One turn sends every row of this set to another row. A few are shown first. Where does it send the rows asked after them?
Paze:  0.83  1.50  2.17  0.23 -2.14 -1.82  0.15 -0.39 -0.93  0.57  0.19 -3.26  2.00 -4.12  0.69 -2.53  1.94  1.02  0.60 -3.34 -0.49
dolu:  0.86  3.06  1.17 -2.45 -2.32 -1.60 -0.93 -0.40  0.56  2.09 -0.52 -1.33  1.93 -1.27  0.08  0.93  3.02 -2.64  0.98  2.21 -0.80
Zapi:  2.11  1.07  1.35 -1.23 -1.69 -1.88 -1.35 -2.26 -1.95 -2.20 -2.27 -3.30  0.42 -1.47 -0.60 -1.76 -1.00  0.71  1.40 -2.72 -1.72
fus:  0.83  3.08  1.38 -3.60 -2.58 -1.85 -1.63 -0.76  0.62  1.61 -0.67 -1.19  1.69 -0.97  0.11  1.41  2.38 -2.05  1.49  2.16 -1.46
dabo:  0.81  3.04  1.17 -2.76 -2.11 -1.92 -1.00 -0.22  0.52  2.17 -0.13 -1.52  1.64 -1.39  0.18  1.02  2.89 -2.41  0.92  2.15 -0.91
vesep:  2.22  0.78  0.71  1.13 -0.37 -1.89 -0.12 -0.87 -1.64 -0.54 -0.91 -3.67  0.71 -2.43 -1.45 -2.25  0.46 -0.41  0.28 -2.77 -0.56
genog:  1.82 -0.41  0.34  1.78 -1.99 -2.53  0.37 -0.25 -1.69 -0.22 -0.02 -3.84  0.30 -1.52 -0.50 -2.38  0.38 -1.27  0.45 -2.04 -0.57
Gaf:  1.24  2.84  0.89 -3.13 -2.49 -1.77 -1.48 -1.15  0.20  0.95 -1.50 -1.20  1.41 -0.30 -0.32  1.20  1.82 -2.84  1.23  2.54 -1.32
paf:  1.29  2.63  0.66 -2.52 -1.52 -1.89 -1.04 -0.40  0.36  1.93 -0.53 -1.83  1.18 -0.62 -0.81  1.06  2.33 -2.91  1.09  2.30 -0.88
big:  1.31  2.77  0.64 -2.20 -1.90 -1.85 -1.20 -0.86  0.35  1.58 -1.01 -1.47  1.22 -0.55 -0.72  1.09  2.20 -3.12  0.84  2.60 -0.75
gase:  0.84  1.93  2.75 -2.25 -3.35 -1.84 -1.04 -1.61 -1.20 -1.31 -1.22 -2.86  1.80 -3.14  1.26 -1.74  0.57  2.24  1.64 -3.31 -1.77
silom:  0.29  0.67  3.98 -2.12 -4.18 -1.34 -2.59 -0.92 -0.67 -0.25 -0.91 -3.39  1.30 -2.37  0.01 -0.65  0.22  2.59  1.75 -2.53 -1.27
moda:  1.31 -0.41  1.96  1.33 -1.20 -1.62 -1.53 -0.08 -1.16  0.55 -0.44 -4.30  0.28 -1.84 -2.60 -1.64  0.19  0.17  0.44 -1.94  0.07
kubid:  0.87  3.21  1.53 -3.53 -3.12 -1.76 -1.41 -0.82  0.41  1.41 -0.84 -1.05  1.81 -0.91  0.46  1.20  2.65 -2.27  1.36  2.20 -1.36
tur:  1.93 -0.36  0.70 -0.58 -3.13 -2.76 -0.96 -1.74 -1.99 -2.00 -1.58 -3.37  0.10 -0.19 -0.05 -1.55 -1.10 -0.23  1.50 -2.03 -2.00
Tir:  0.60  0.47  2.05  0.49 -3.81 -2.48  0.48  0.21 -0.85  0.66  0.99 -3.49  1.72 -3.12  1.93 -2.25  1.72  0.45  0.96 -2.60 -0.83
fubu:  0.57  0.56  2.39 -1.73 -4.96 -2.54 -0.98 -1.25 -1.14 -1.19 -0.69 -3.08  1.22 -1.82  2.16 -1.55  0.04  1.31  1.99 -2.62 -2.13
Gofi:  0.18  0.51  3.54  0.30 -2.74 -1.14 -1.47  0.27 -0.39  1.40  0.64 -3.80  1.58 -3.53 -0.45 -1.48  1.50  1.68  0.75 -2.54  0.11
gorok:  1.42 -0.19  2.27 -1.05 -2.49 -1.62 -2.95 -1.42 -1.54 -1.42 -1.93 -3.84 -0.03 -0.88 -2.16 -0.88 -1.19  1.23  1.37 -1.92 -1.15
tus:  1.20  2.77  0.84 -3.26 -1.90 -1.83 -1.65 -0.90  0.21  1.11 -1.05 -1.35  1.22 -0.34 -0.54  1.47  1.74 -2.66  1.29  2.41 -1.51

tus turns into -> paf
kubid turns into -> Gaf
Where do these go?
gase turns into -> Zapi
gorok turns into -> moda
Tir turns into -> fubu

